Each path below is one point turned by a fixed rotation once a step. After each direction that follows a path, write how fast that rotation turns it, in deg/step (0 if it stays still).
Each turn is a multiple of 5 degrees from 10 to 175, or 0.
Each row of a path follows its step; steps can be skipped.
Path 1:
step 0: [  8.2  -1.0  25.2 -12.0  -6.0  -1.6   0.5 -29.7 -18.3  12.4   2.3   2.6
  10.5 -19.8  -6.8  -2.9  18.6 -12.2  -9.1  14.6   5.4  -0.8 -10.1 -12.6
  -3.2 -10.0  -5.9  29.5   1.0  19.4   2.3  16.6  21.9  -0.9  -0.7  -0.8
   9.2  -6.2  -7.7  12.9 -29.7  21.0  -2.9   1.0   8.1 -19.4   7.8   6.0
   0.6  -2.3   2.9  -4.9  -0.5  -2.0  -8.9  -1.3   8.7   5.4  18.4   8.7
  10.8   0.8 -12.3   6.3 -14.9  13.7  -3.3   0.1   8.9  13.1 -14.2  16.1
  -8.6   3.5  -7.3 -10.6 -13.2 -11.8  14.5   7.8   3.3]
step 3: [  3.4  -1.3   0.7 -22.4  -6.4   8.0  17.9 -13.2   7.1 -14.5   1.3   1.5
  -0.1 -13.6   2.3 -28.0   3.3  -5.2  -3.8  17.4   9.3  10.8  20.5  -3.0
  15.3 -12.7   9.7  26.6 -15.5   7.3 -12.1 -14.8   4.4  -2.7   9.4   3.8
  -2.6 -11.3 -15.7 -10.6  -6.9  -8.2 -12.2  14.3  -6.4  16.7   9.8   0.8
 -20.1 -11.2 -19.5 -11.0 -20.9  14.5  23.5   7.5 -14.2  -9.1   1.2   9.9
   5.3   7.4   5.8   2.3   1.4  21.6   5.2  10.3  11.4  17.3  19.0   8.8
  -3.1   1.9  -3.9   0.0 -11.5  -3.2  -6.3  10.2   2.2]
step 7: [ -8.2   2.1  -4.1  -8.4   4.3  16.6 -21.1  -1.2  -4.9 -12.2 -20.3  -5.2
  -4.5  -3.9   7.6  18.4  -3.5   8.4   5.5  19.5 -18.1  -4.3  -3.4   3.6
 -13.3   9.6  -0.9 -16.7   2.5  10.2 -17.3   2.5  -8.3   1.3  -7.1 -15.0
  -3.0  -1.3  -8.2  10.8 -10.6 -14.9 -20.8  -0.4   7.4   4.5  -0.6  -0.7
  -7.1   0.8  -4.9  17.5 -10.0  -8.3   3.4   3.6   2.7   3.9  -7.8 -27.8
   5.9 -18.7 -15.8 -11.7 -13.9  -8.1 -23.1 -16.3  12.8 -19.8  29.0   2.6
 -25.1  -8.3 -17.4  -8.4 -11.5   4.3  -6.3   5.9   9.3]
step 8: [ 16.9   6.1  15.1 -12.6 -10.1  -3.7  -1.6   6.7   4.5   3.4 -10.9  -9.5
  10.0  10.5  -7.6  10.1 -14.7   6.8 -28.1   6.1  17.3  -8.3   9.7 -21.8
  16.3  -9.6 -23.7  -4.0   1.6  13.1 -11.8   6.6  -8.7  -4.4  -8.7   7.4
  11.2   1.0  -7.5   3.5   0.5  10.0  -0.1  -5.2 -11.3 -17.8  -6.4  -7.9
  -2.4   6.5 -13.9   3.9  11.3   1.6  -4.9   1.3 -30.1 -30.2  -6.6   9.1
 -11.5  15.0  -2.3  17.3 -15.3   4.2 -16.5  17.5  -2.4  16.0 -12.2   8.2
  -6.5   9.5  20.2 -12.1 -12.7  -1.6  13.4   7.3  -3.4]
step 19: [-17.5  12.5  -3.0   0.4  -5.9  20.4  14.1  -7.9 -10.8  -4.6 -11.1   3.2
  25.9 -13.6  -4.3  11.1  -1.3  -4.5  -4.0 -16.7  11.8   0.0 -10.5  -7.7
   4.7   7.0   8.2   4.9   1.5  25.0 -16.2 -28.3  12.8   3.8   6.8  -3.5
  -9.9  -4.1  -0.5 -12.9   1.2  -1.1   5.5   9.0 -16.8 -17.7 -25.3   9.2
  -8.5  -3.2 -27.5 -10.4   6.0   3.2  -7.2   4.0  -7.6   5.4  20.7   6.6
  -3.3  -8.2  -6.1  18.9   5.9  -9.4   7.5   7.1 -15.1   2.4   0.9  -5.2
  12.6  10.2 -18.7   1.4  13.0 -12.3 -10.6 -26.8   6.7]
step 25: [ -1.9   5.5  26.8  -7.9   3.7  -1.4  -9.9  -6.4   4.1  27.8   6.8  -8.4
  -1.1   5.0   0.4  -8.9  -0.6  12.3 -18.4 -23.4 -22.4  -0.5 -17.0  -1.3
  -5.8  -3.1   4.0   0.3   2.1   2.9  -1.5 -13.4  10.9  12.3  -2.9   8.7
  21.4  -4.1  -9.4   4.2   6.8 -13.4 -40.3   1.0  -5.2   6.7   3.9   1.3
  19.8   0.4 -18.9  10.0   4.7 -21.1  -4.9   9.6  -8.5  -9.4 -26.3 -16.2
   8.2   5.7  -6.6   3.4   7.3   4.7  -6.3 -13.9   3.9 -13.2  15.1  15.9
  -6.8  -0.5 -11.6  -9.9  -2.1   5.4  -1.6  16.1   8.2]
step 30: [  6.2   6.5  12.3   7.7 -10.1 -14.7   7.4  -5.8 -18.5   7.5  -5.6 -10.0
  10.0 -11.3 -16.4  -3.9 -11.4  -2.1  -7.0 -11.3  -9.4  -1.5  -1.7   8.1
  -9.8  -2.5  -3.5 -12.2 -20.9  -2.4 -12.8   9.7   3.5   1.1  27.4   3.7
  19.0 -11.3  -4.2  -1.7   2.4   6.1  10.7  18.8   1.0 -19.3   2.6   9.7
  10.6  10.5   6.8   1.6  17.7  13.9  -3.7  -4.8  13.4   6.7  30.3  11.6
  28.3  18.7   5.7 -12.4 -16.7   5.9  -1.7 -14.3   4.0  -3.2   4.1   3.9
   2.8   1.7 -21.7 -22.6  -7.4   7.4 -10.9  22.9  -0.2]
step 32: [  0.8   2.9  13.1  14.4 -11.3  27.4 -11.7 -12.5  -9.9  -8.5  14.8   3.8
   1.0   6.9   8.4  -4.1   7.9 -10.4 -27.8   8.8  -5.7   3.8  10.9  -2.3
   8.3  12.6   6.6  -3.8  14.5   1.1 -12.0  -7.6  20.9 -15.6   9.9   7.4
   0.8  21.7  -0.4  11.1  -7.5  11.9 -19.4 -12.4  -2.5 -18.0   5.1  -7.5
 -17.5   4.7   9.8  -0.6  -4.1  -7.4   6.2 -12.8   9.8  10.1   6.5   7.5
 -19.7  -4.3   3.3 -16.9  -5.6   7.7  -7.8  -8.5  -3.3  19.8  13.5 -11.2
   5.1  33.0  -4.9   3.0  -5.5 -25.6  -9.9  -9.0  -6.1]
step 33: [-14.4   4.0  -1.5 -22.3   1.2  -3.2   8.9   5.5  -0.7   7.2  -0.9  -2.0
  11.7  10.4  -1.2 -32.7  22.3 -12.5 -10.6   1.5  -9.4   5.5  17.8   5.6
   4.9 -24.9 -11.8   6.9  -4.0 -14.5   0.3  -1.5  29.7  -6.3 -11.2  -7.6
  -8.2 -12.1   9.0 -19.5  20.6  -3.0  -2.3  18.1  -7.9  -6.3   8.7  22.9
   8.7 -10.0  -0.9   8.7  10.6   7.9  -6.4   0.6   4.0 -12.4  -2.3  -9.6
   2.7   8.6  12.8   9.6 -10.9   2.9   4.3   3.2  15.0 -13.6  17.0  14.1
 -11.0  -8.4  -4.0 -11.2 -25.4   8.3  -5.3  11.3 -13.8]
Speeds:
[ 0.8  2.8 -2.6 -2.6  0.3  2.6 -3.4 -2.4  3.3  0.1 -3.0  1.9  1.5  1.0
  0.3  2.1  1.7  2.4 -2.8 -0.2 -1.6 -1.3  3.6 -3.9  1.6  1.1  3.3  5.5
 -2.9  2.6  1.5 -2.3 -2.7 -4.9 -2.7 -0.7  4.9 -3.3 -1.4  2.8 -0.4 -1.0
  6.0  1.6 -1.0 -3.3  3.5 -0.7  2.1 -0.3 -1.2  1.3  0.1  1.7  6.8  0.3
  1.0  1.2  3.9  0.8  1.7 -1.1  0.9  0.5  4.8  0.3  0.3 -0.1 -0.1 -5.6
  0.6 -1.8 -3.5 -5.5 -5.2 -7.5 -0.2  0.2 -0.5  0.1 -3.5] -> 95
[-0.7  1.3  5.3 -2.7 -5.1  4.3  1.7 -2.6  2.4  0.1 -2.7  0.1  1.3  0.1
  4.8  2.2  3.2  2.6 -2.8  1.2  1.8 -6.2  1.0  0.6  1.5  0.6 -1.6 -1.4
  4.9 -3.0  0.4  4.4  2.1  0.4  0.3  6.5 -0.3 -0.1 -0.7  2.4  0.3 -4.6
 -1.2  0.3  3.1 -6.8  0.9  2.8  1.8  1.1 -2.9 -0.1  2.8  2.0 -0.9 -1.4
  3.5  2.4 -6.5 -1.0 -1.8 -3.6  0.0  1.7  0.8  0.7  1.2 -2.9  3.8  0.9
 -1.2  1.9 -0.6  2.2  0.4  1.5 -4.7  3.6  3.1  0.3 -4.7] -> 45
[ 0.5 -4.4 -0.5 -3.8  0.6  2.1  2.7  3.9  1.1 -0.3  0.3  0.6 -2.0  0.0
 -3.8  2.7  0.3  2.9 -0.8 -5.0 -2.5 -1.9 -0.4  1.5  2.4  1.0  2.8 -1.0
 -0.1 -2.3 -5.0 -0.6 -1.8  3.7 -4.0  5.5 -3.8  1.4  1.5  1.5 -1.3  3.0
  3.1 -0.5 -1.0 -7.2 -1.6  5.1  2.1 -0.9  1.4  0.4  0.6  4.0  0.1 -2.0
 -1.6 -4.4  7.6 -3.0 -0.9  5.3 -2.0 -0.1 -3.5 -3.8  3.0  2.8 -0.2 -4.9
 -0.4  4.7  0.5  0.3  0.6  2.0 -0.6 -1.3 -0.9  0.2  1.3] -> 100
[-0.8  1.4 -2.4  0.9  0.3 -0.8  1.6  0.6  3.3  1.1 -1.6 -1.2  0.1 -0.5
 -4.5  5.2  1.4 -3.5 -1.0  2.4  0.7 -0.4  8.5  3.6  0.1 -0.6  7.1  2.2
 -0.1 -0.9 -0.1 -0.5  0.7  1.3  1.3  0.8 -2.0  2.3 -0.1 -0.9  1.8 -1.6
 -2.9 -4.3  3.3  1.0 -2.3  3.0  1.4  1.3 -2.5  4.4 -3.5 -3.2 -1.3  0.7
 -6.0  5.6  1.6  4.1 -2.7 -2.9  0.9 -3.7 -5.4 -3.7  2.3 -2.5  0.3  0.6
 -1.9 -2.3  1.7 -0.2 -3.6 -0.3  2.2  1.7 -1.0 -5.7 -3.3] -> 85
[ 0.8  1.6 -1.7 -5.2  2.8  1.3  2.2  4.4  2.1  3.9  7.2  1.4  1.1  3.3
 -0.3  1.5  1.3  1.8  3.0 -4.1 -2.4  2.3  0.9 -2.0 -5.9 -1.6 -5.6 -1.2
  3.3  4.1 -5.0  1.1 -1.9  0.2 -1.9 -2.5 -0.3  0.9  0.7  1.1 -1.3 -6.1
 -0.1  3.9  3.0  2.8  1.4  6.1  2.2 -0.6  4.4  0.4  1.2  3.7  4.1 -2.3
 -0.4  1.8 -3.2  3.9 -2.5 -3.4  0.2 -2.0 -0.9 -0.5 -0.8 -2.7  1.3  1.4
 -2.8 -1.4 -1.6  1.3 -1.0 -2.1  1.2  0.2 -1.8 -1.0  3.9] -> 135
[ 1.3  1.6  4.8 -3.0 -0.5 -0.8 -1.8  2.8 -0.3  3.1  1.8 -1.1  4.2  4.0
  2.2  1.1  0.1  2.1  1.7  2.7  2.3  0.3 -3.1  5.9  5.9 -3.2  2.6  1.8
  0.6  1.4  2.0 -2.6 -2.5 -4.9 -3.2 -1.8 -1.5  1.9  7.7 -0.7  2.6 -3.5
  1.5  0.4  4.4 -2.6 -0.1 -2.7  1.8 -2.4 -0.4  3.2 -2.7 -3.8 -3.4  0.5
  0.4  1.5 -0.4 -6.4 -3.5  3.2 -1.4 -2.4 -1.7  0.3 -2.5  0.7 -1.0  2.3
 -0.5 -1.4 -2.4  1.0 -1.6 -2.6 -2.4 -3.3 -4.3  3.8  2.9] -> 40
[ 4.2 -2.9 -5.4 -0.6 -4.8  0.1  0.0 -3.4 -2.9  0.0 -2.6  2.7 -5.8  0.4
 -2.1 -4.5 -1.3 -1.1  6.4 -2.1 -1.5  1.8  1.1  0.1 -0.5  1.4  0.1  2.5
  3.5  0.1  0.7 -5.5 -3.5 -2.3 -0.6  1.1  2.3  3.5  2.0  3.4 -1.8 -1.7
 -1.1 -5.4  4.9 -0.3  2.2 -0.6 -2.4 -1.0 -0.7  1.3  2.5  2.5 -0.2 -3.2
 -3.8  0.0 -1.8 -4.8 -0.2 -0.5 -1.5 -1.1  2.0  5.7  4.5  0.3  2.4  1.2
 -0.5 -0.7  2.3  3.7 -4.6  1.7  3.0  3.3  0.2  3.6 -1.5] -> 100
[-1.9  3.8 -1.3  0.9  0.7  0.5  1.6  3.4 -1.5  0.2  2.7  4.5  0.8 -0.1
 -0.9  3.8  1.4 -1.2  1.3  0.8 -4.1  1.7 -1.4  3.7  2.8 -2.8 -2.9 -4.4
  0.6  5.5  5.4  1.7  3.3 -4.2  1.4 -2.5  3.3  1.8 -0.9  3.9 -0.8  0.6
 -3.1 -0.2  0.1 -5.0 -2.7  3.9 -6.3 -3.3 -2.7  3.6 -1.0  1.3 -3.7 -0.1
 -1.9 -8.9  1.6  0.4  3.0  1.2  3.3  2.3  1.9 -0.8 -0.1 -2.3 -0.1  2.1
 -0.3  1.9  1.4 -3.1 -1.7 -2.4 -0.8  4.1  1.1 -2.0 -2.4] -> 100
